Named moves, each a turn or a mirror, and the order they were made in; the first pair answered
move Noke:
[  7  16  14  15  -6   1  10 -17  22   9   4  22   6  -7  -8  23  -6  -3
 -15]  ->  [  7  17   5  17  -5  10  -1  -2  18  -2  -1  34   8  -4 -17   1  -5  13
 -17]
[  0   6 -10 -21  -7   6  14   7  15   1  12   8  17  -5 -11 -10   8   1
   1]  ->  [  0   5  -5 -22  -8   0  20  -1  17   6  14   2  16  -6  -7   1   8  -6
   2]
[  1   5   5   9   4   8  -9   0   9  -6  -4   0  17 -10  12  -1 -17  -8
  -4]  ->  [  1   5   4   9   4   8  -9   1   9  -7  -5   0  17 -10  12  -1 -18  -7
  -4]
[ 12   5  -5  -2   8   7   8  -8   6  -6  10 -16  -9   1  22  10  -1 -29
   3]  ->  [ 12   8 -18   0   9  21  -9  14  -1 -21   4   2  -6   4   8 -22   0  -5
   0]
move zevat:
[-10 -17 -17 -10  15  -3 -12  25 -11  -4 -19   4  -4  12  -8 -26  14   7
  -4]  ->  [ -5 -16 -20  -7  12   2 -16  25 -12  -8 -18   3  -3  13  -8 -26  13   4
  -4]
[ -1 -21  -6  -3   1  28 -20  -6 -13  -1  -9 -14  12  -5  19   9   1 -30
  -1]  ->  [-22 -27  11 -19  12   2  -5  -7  -8  20 -13  -7   8  -7  19   9   5 -22
  -1]
[ -2   3   6  -1  -6   1   3   0   7   0   5  13   0   3 -10  -6   0  11
   2]  ->  [  3   5   3   2  -9   6   0   0   7  -4   6  11   0   5 -10  -6  -1  10
   2]
move zuno:
[ 12 -12  -2   5  -6   9  -6   5   1 -19  -3  -9  -5   3  -1   6  11  -1
  -2]  ->  [  9 -16   3   1  -4   2   0   1   4 -13  -2 -12  -8   3   0  12  14  -4
   0]
[  5   5  -1  -7  -3   9   7  -2  -8   9  -6   3   7  -4   4   8 -15   0
  -2]  ->  [  4   1  -3  -3   0  11   1   4 -12   5 -12   0   4  -4   4   0 -14   2
  -5]
[ -4  -5 -10   8   9   2  -8   1  -8  -5  -6  -4   0  -9  -5  -8  -4  -2
  -8]  ->  [ -9 -10  -2   3  11  -9   2  -8  -3   5  -5  -7  -4  -8  -3   3   1  -8
  -6]
Now pairs of rows:
Each pair is two moves apart.
[  2   2   6   9 -13   8  -7   4   0 -12   3   5 -13  -1 -13  -7   7  10
   2]  ->  [ -6   2  15  -1  -9  -4   3   1   5   0   5  11 -12  -2 -13  -2  10  12
   2]  zevat zuno
[  4   2  -4  -2 -10   0   1  -5  -1   3  11   9   4   4 -12   6   2   6
   3]  ->  [ -6  -4   0  -2  -2  -7   0   4  -5   6   1   8   0   2 -12  -5   4  13
   0]  zuno zevat
[ -7   7  -3 -15   7 -11  10   7  -2   5   3  12  -2   9  -2  -2  -2   4
  -3]  ->  [  9  11 -16  -2  -3   9   0   5  -4  -9   7   5  -1  10   1   1  -7  -6
  -2]  Noke zevat
[ -1  16   2  -2   7 -10  -9  26  -1  -1  -7  21   5 -17 -24 -21  -1  37
   3]  ->  [-11  -7   9   3  18 -24  -9  26  -2   5 -21  -6 -14 -15 -17 -16  13  27
   3]  zevat zuno
[  2   5  -8  -3  -2   4   5   0  -4  -4   5  -8   4   6   7 -10  -4 -12
  -8]  ->  [-3  7 -4 -9  0 -3 11 -2 -2  2  8  0  7  6  6 -8 -5 -8 -8]  zevat zuno
[-10 -12  10   1   9 -27  13  -2  -3   9 -11 -12  -3   3   8  -1 -14  -1
  -8]  ->  [  6 -13  -1  15   0 -10   3  -5  -4  -6  -8 -26  -5   6  10   6 -13 -14
  -7]  zevat zuno
[ -6   5  17  12  -1 -10   2  -8   3   5   5  -3 -10 -10  -1   5  -9   5
   0]  ->  [  4   9   6  20  -6   5  -8  -3   0  -7   5  -3  -7  -8  -4  -2 -11   5
   0]  zevat Noke
[ -8 -11   9   8   7  -9  -5  15   3   1  -9 -12 -12  -6  -4 -20  17  15
   2]  ->  [ -7  -2   9  -2   1 -11   1  11  12   5   2   7  -4  -3 -15 -19  20  22
   6]  zuno Noke
[-10  -8   9   9 -13 -11  -5 -14 -20   4  -1 -26 -16  -2   6 -10 -18  -5
  -1]  ->  [-15  -9   8   6 -10 -12  -9  -4 -21   3  -5 -16 -15   0   0 -25 -15   8
  -3]  Noke zevat
[ -9   2  15   4 -19  -1   7  -6   7   1   6   9 -20  -7 -22 -16  11  40
   2]  ->  [ 16   7   6  20 -33  17   2 -22   7 -13  16 -11 -19  -7 -11   6   4  14
   4]  Noke zevat
[ 10  13  -8   4 -16  19 -13   5   8 -22  13  21  -3   6 -31 -23   7  28
   2]  ->  [-17 -16  19  -7   1 -24  10  -8  18   9   0  -8 -28   6 -23   2  31  12
   5]  zuno zuno
[-17   2   2   4   5   3  -9  -6  -1   5   7 -12   1  -4  21  11  -9   1
   5]  ->  [-23   2   0   1   9   3 -13   5  -2   3   4  -1   0  -3  12  -6  -7  15
   3]  Noke zevat
[  6  -1  22 -10  13 -15  12   8 -11  15   2 -13   2  -7  23   9 -23   2
  -9]  ->  [ -3  -8  21 -14  18 -19   9  18 -10  15  -4  -6  -3  -2  14  -5 -12  15
  -9]  Noke zuno
[  6 -10  -1   6  -9   9 -10   8  -3 -16   7  -7  -5  -3   0 -11   1   2
   1]  ->  [-12 -14  14  -7   0 -14   3   6   1   2   4  -3  -8  -5   1  -6   6   5
   2]  zevat Noke
[-14  15   7 -11 -14 -15  25   4   1   7  13  33  10 -11 -26   0 -15  22
  11]  ->  [-12   7  17  -4  -9 -25  35 -14  -1  16  10   0   3 -18  -3  28 -21  -7
  10]  zuno Noke
[-1 -8 -2 10  5 -4 -1  9 -4 -1 -5 -7 -8  4 -4 -5  8  8 -6]  ->  [10 -2 -5 13 -5  5  0 -1  0 -4  6 -9 -4  7 -3  8  7 -3 -3]  zuno zevat
[ -6  11  21   5   3   9  -5   2 -12   5   9   3   8 -21   7  -7  -7  19
 -14]  ->  [  2  12  19  11  -2  14  -6  -4 -12   2  12  -5   9 -21  12   2 -10   8
 -14]  Noke zevat
[ -5   1   2   5  -3   2  -2  13   6  -2   9   0   4 -18 -14 -22   1   9
  -1]  ->  [-10   0  10  -2  -3 -11  11   2  13  10  13  -2   2 -17 -13  -6   7   1
   2]  zuno zuno
[ -2  -4 -21   3  -4   1  -4  15   2 -13  -5 -12  -5   1  -3 -15   8  12
   2]  ->  [-12  -2  -7 -13  -3 -18  17   1  12   8   3  -4  -4   0  -3   2  11  10
   6]  zevat zuno
[ 12  -5 -23 -11  -4   8  -3   1  -3  -3  -2   1   3  18  -5   3  13 -18
   0]  ->  [  7   2 -17 -22  -3   1   5  -1   1   5   3  16  10  17  -8   3  10 -10
   2]  zevat zuno
[  8   4  21  11 -26   7 -10 -20   1  -3  10   3   6  -9   4  -7  -4  20
  10]  ->  [  2   2  23   9 -19   3 -11 -13  -2  -1   5   5   4 -11   3 -16  -5  28
   9]  zevat zuno
[  2  -8  -8   8  -9  -8   1  -6   7  11  -6 -15   5  -8  20  26  -7 -22
   5]  ->  [ 10  -2 -21  17 -10  10 -16   7  -2  -7  -8 -10  11 -10  17   6 -16 -13
   1]  zuno zuno
[ 10  14 -20  -1 -14  19 -10 -13   9 -14  15  -5   5  -2  -5  21 -11 -18
   0]  ->  [ -3  -7 -23   9   1  16 -26  11  -3 -21 -10 -21 -12  -2  -7  -8  -2  -5
  -7]  Noke zuno
[-10  -4   0   0   0   4  -3  15  -9   7 -21  20  18  -4   7 -17 -18  11
   1]  ->  [  0   6   4   0  -7   4   8  -4  -4  12  -8  15  25  -9  16   8 -27  -7
   4]  Noke zuno
[ -8   0  -4  -9  -4   0   4 -12   9  12   6   4   2  10  -8  21  21 -12
   5]  ->  [-13   7  -2 -16   0  -2   5  -5   7  15   6  19   9   8 -13   9  15   3
   4]  zuno zevat
[ -7   0  -1  17  -4  -3   1  -7  15   5  -2 -11 -15  -2   1  10  13 -11
   3]  ->  [  1  13 -12  17 -12  13  -7   0  14  -6   4   9  -4  -1  -9  -3   8   3
   3]  zuno Noke
[ -8   0  -2 -13   1 -13   1   0   5   8  -1  15   7   9 -14  -1  11   5
   3]  ->  [ 11   5 -16   1 -10   9  -9  -3   2  -8   4   6   9  11 -10   4   6  -7
   4]  Noke zevat
[ -9  -5   4  23  -6  11   5  12   1 -11  -2   0  -9 -16 -17 -15  -3  23
   6]  ->  [-19 -10  16  12  -2  -6  19   4   8   5  -1  -1 -13 -16 -15  -3   4  20
   8]  zevat zuno
[ -3 -10  17  14 -10 -23  12 -15  13  11  -3  -6 -15   5   0  15  18   9
  12]  ->  [  9  11  10  11 -22  -8  13 -19  16   5  13  17   3   5  -6  15   5  14
  14]  zuno zevat
[ 14   4  -5  10  -4  13  -6   1  -5 -15   2  -9   0  -1   2   2   0 -14
   2]  ->  [  7  -5  -3  11   2   8  -8   6  -7 -14  -6 -15  -6  -1   2  -3   5 -10
   0]  zuno Noke
[ 10  19  11   2 -11  13  22 -19   1  -1  12  18  20  -7  -5   5 -12   7
 -11]  ->  [-12   2  18   1  11  -4  15   3  -9   5 -12  13   8 -12  -4 -23  -7  25
 -18]  zuno zevat
[ -2   8   6  -5  -1  -3  11 -15   4   5   4   2   4  -3   2  18  -4  -5
   2]  ->  [-10  -3   0  -1   9  -1  -5   9  -4  -5 -12   4  -5   0  -7 -14   4  15
  -3]  Noke zuno
[  3 -16 -13  14   3  -2   3  11   5  11  -4 -19   1   5   2 -16  -6  -8
  -5]  ->  [  4 -12  -7   8  -2  -8  13  -2  13  19   5 -16   4   4   3   0  -5 -15
  -1]  Noke zuno
[ -1  -7   8  12   4  -3  -4  -5  -4   0  -6 -19  -9  -9   8   5 -10  -2
   1]  ->  [  1   2  -3   7  -1   9 -11   6  -4  -9  -3   4  -1  -5  -6 -14 -10  16
   1]  zuno Noke
[  4  -1  -3  11  -6  11 -15  11   1 -10  -1   3  -2   1  -7 -17   0  11
  -1]  ->  [-12  -7  17  -1   3 -17   7  -4   8  15  -2  -3  -6  -4   1   3   3   1
   2]  zevat Noke
[ -9   3  17  -8   3 -19  18  -5   6  26   5  15 -10  -1   4   4  14   7
  11]  ->  [ 15  13 -11  12 -10  21 -10  10  -5  -8   5  19  -3   4  -4 -18   9  12
   8]  Noke zevat
[  7   5  -8   3 -12  12  -6  -4   1  -6   4   6   2   9  -6  -2   3   2
   1]  ->  [  1  -7   0   6  -5   0  -2  -9   0   2  -4 -14  -9   6   4   8   7 -10
   0]  zuno Noke
[ -8   2  10 -14  20 -21  -1  -2  -9   2  -2   5 -12 -11  -6  -2  -6   2
 -15]  ->  [ 15   6  -2   2   8   0 -10 -11 -11 -13   5 -10 -10 -11   1  11 -12 -18
 -14]  zevat Noke
[  0   6   7  17 -19  13  -2  -7  10   1  15  16   3  -2  -8  -7   5  11
   7]  ->  [ -9   3  17  10 -14   0   8 -12  13  12  14  16   1  -5  -5  -1   6   9
   8]  zevat Noke
[  1  13  20   0  -7  -6  14  -9  15   4  19  13  -4 -17  -6   6  -8  28
   3]  ->  [  1   9  12   8  -2   3  -2   8   6  -8   9  12  -6 -17  -9 -16  -9  38
  -2]  Noke zuno
[ -9  -2  -7  -5  13  -8  10  12  -5 -10  -1   1   4  -6   2  -5   4   6
  -2]  ->  [-6  5 -5 -9  7 -6 16  4  0 -7  8  9 10 -6  1  3  1  3  1]  zuno zuno
[ 11  -1   4  13  15  -3  -5  -1 -10   2  -7 -20 -14 -26  16 -13  -3   0
  -8]  ->  [  5  -3   6  10  18  -7  -3   1 -10   5  -9 -17 -14 -26  15 -16  -2   4
  -8]  Noke zevat
[ -2  -9   3   5   2   1 -11   8  -4  -6  -5  -8  -7  -1  -7 -12   6   5
   0]  ->  [  4   1   9   0  -7  -2   4 -12   5   3  10  -5   1  -2  -2  14   1  -9
   4]  Noke zuno
[  0   6   8  14  17 -22   4   8 -13  10  -1  -8  -4   2  -5  -5   6   2
   7]  ->  [ 12  23   1  13   6  -8   5   3 -11   4  13   9  11   2  -9  -2  -4   3
   8]  zuno zuno
[  3  -2  -3   0   9 -19  27   2 -16  14   8  -4  17  -6  13  20   4  -1
 -10]  ->  [ -6 -10  -7   0  15 -20  16  21 -20   8  -3   2  11  -2   1  -4  12  18
 -13]  Noke zuno
[ -5   2  13  -3  -4  -6  12 -18   8  12  18   6   3  -3   4  18   2  -2
   5]  ->  [  7  12   3   5  -9  10   3 -14   3   0  21   9  12  -6   7  12 -10  -2
   3]  zuno Noke
[ 29  21 -17  16  -8   9  13   0 -20   1  20   8  24  15   5   9 -33  -4
   6]  ->  [ 18  -4  -8  27   9  -7  10   2 -28   7  -1 -31   3  10  22  13 -28 -18
   1]  zuno Noke
[  4  15  -8 -29  12  -5  19  -7 -13  11   1  -4  15 -10  12  23  -1 -28
   3]  ->  [ 17  17 -26 -13  10  19  -3   7 -23 -12  -4  -8  16 -11  12   4  -7 -24
  -1]  zevat zuno
[  8  -6 -15  10  -6   5  -8   9   2  -8  -9 -14 -10  -1   1  -4   7  -8
   5]  ->  [ -9 -10  -4  -3   4 -13   1  12   5   6 -13  -6 -11  -2  -3  -9  11   2
   4]  zevat Noke
[  7  -6 -26 -13  14  -9   6  25   3  -2 -14  21  12  12 -13 -23  -4   2
 -11]  ->  [ 20 -11 -36   1   7   4  -2  22   1 -15 -15   4   7  15 -10 -16  -1 -11
 -11]  zuno zevat
[ -6  -4   1   4  10  -4  -4  10  -7   2  -6   0  -1  -5   2 -13  -6   8
  -4]  ->  [10 -1 -7 13 -1 10 -9  1 -4 -8  2 -8  1 -3  4 -1 -6 -5 -2]  zuno zevat
[ -5  -4 -19  11   6  15   2  -1 -13   6  10   5   9 -10  -2 -13 -13  -8
  10]  ->  [-15 -14  -8   7  11  -2  12  -8  -8  18   7  -5   0  -9   1  -2  -5 -15
  11]  zuno zuno
[  2   6  -1   0  23  -5   9   6  -8   6  -4   0   3   2   4 -10 -11   2
  -1]  ->  [  2  -1  -1   4  23  -6   8   5  -8   5  -6 -10  -2   4   8  -4  -7  -3
  -1]  zevat zuno
[  5  -1   1  11  -3  16   4   0   2  -8   7 -11  -8  -3  10   8  -8  -4
   4]  ->  [-10  -3   3   1   5   8   3  14   1  -3   1   5  -9  -2   1 -13  -3  17
   2]  zevat Noke
[ 11  -1   8  23   4 -14  -7 -18  -8   1  -6 -34  -7 -23  22  13 -36 -20
 -10]  ->  [ 16  11 -12  23  -2  11 -29   9 -14 -21  -5   1   4 -17  -1 -29 -37  14
 -13]  zuno Noke
[ -9   0  15  -3   8 -16  15  -5   5  18   2   0   2  -6   4  11   3  -6
   3]  ->  [  5  11  -4  10   5  12  -8  13  -8  -7  -1  10  12  -8   0 -17 -11   8
  -2]  zuno zuno
[-14  11  18  -1  13  -7   5   3 -15   7   0   9   7 -13  10  -8 -23  26
 -14]  ->  [-15  11  21  -5  12 -11  10  -1 -12  12   2  10   7 -13  10  -2 -22  24
 -11]  zuno zuno
[ -2   9  -8   0  15   7   0  26 -19  -1 -19   1  -5   2  15 -15 -15  -4
 -13]  ->  [  4   9  -3   2  11   5   8  10 -17   4 -13 -13  -5  -1  25   7 -17 -23
 -10]  Noke zevat
[ 11  21 -16   6  -4  10  -7 -26  10 -14  11   4   6 -11  -7   8   2   1
   0]  ->  [-19   1   0  -4  19 -20  -1 -10   5   3 -10  -2  -9 -14  -6 -10  12  17
  -4]  zuno zevat
[ -1  21   0  -8   2   5  15 -10 -10   0  -1   9  17   3  10   4 -10 -16
  -9]  ->  [ -8  20   0 -13   6   2  14  -2 -10   1  -5  18  16   4   4  -8  -9  -4
 -10]  Noke zevat
[  6  10  -1   8 -15   4  -7   6  -9 -12   9  -4  -7  -5   0  -1  -5   9
  -1]  ->  [ -4   6  11   0 -10 -12   7  -3  -3   3  10  -7 -10  -8   5  11  -4   3
   0]  Noke zevat
[ 14   7 -26 -11   6  16 -11  18 -15 -13  -6   5  26   2   6  -8 -18  -8
  -5]  ->  [ -4 -18 -12 -10  21 -10  -3  14 -16   3 -22 -24   5   0  18   2  -4 -20
  -6]  zuno Noke
[ -9   0  -2   3   5   4  -3  16   1  -3   1  17   4   2 -10 -11   4  11
  -2]  ->  [-15 -10   3   3  10  -6  -1  15   1   3  -5   7  -5   3  -7  -8  11   7
  -3]  zevat zuno
[  3  13   5  -6   4   1  -5   2  -2   0  -4   5   8  -7  12   1 -19  -1
  -2]  ->  [ -1   7   6  -4   8  -3  -6   4  -4   1 -11  -3   2  -7  15   1 -17  -3
  -4]  zuno Noke
[ 15  14  12  16  -8  13 -10  -4   1  -9  16   3   4 -12  -7  -3 -19   9
   1]  ->  [ -1   9  28   4   0 -10   6 -12   7  11  15   2   1 -15  -2  10 -16   6
   2]  Noke zevat
[  0   5 -28   0   2  17 -20  27 -15  -2  -4  19   9  14  -4 -27  -1  15
  -6]  ->  [ 19  21 -20   2 -11  17  -1  -9  -8   7  17   5  20   5  17  21 -20 -21
  -1]  Noke zuno
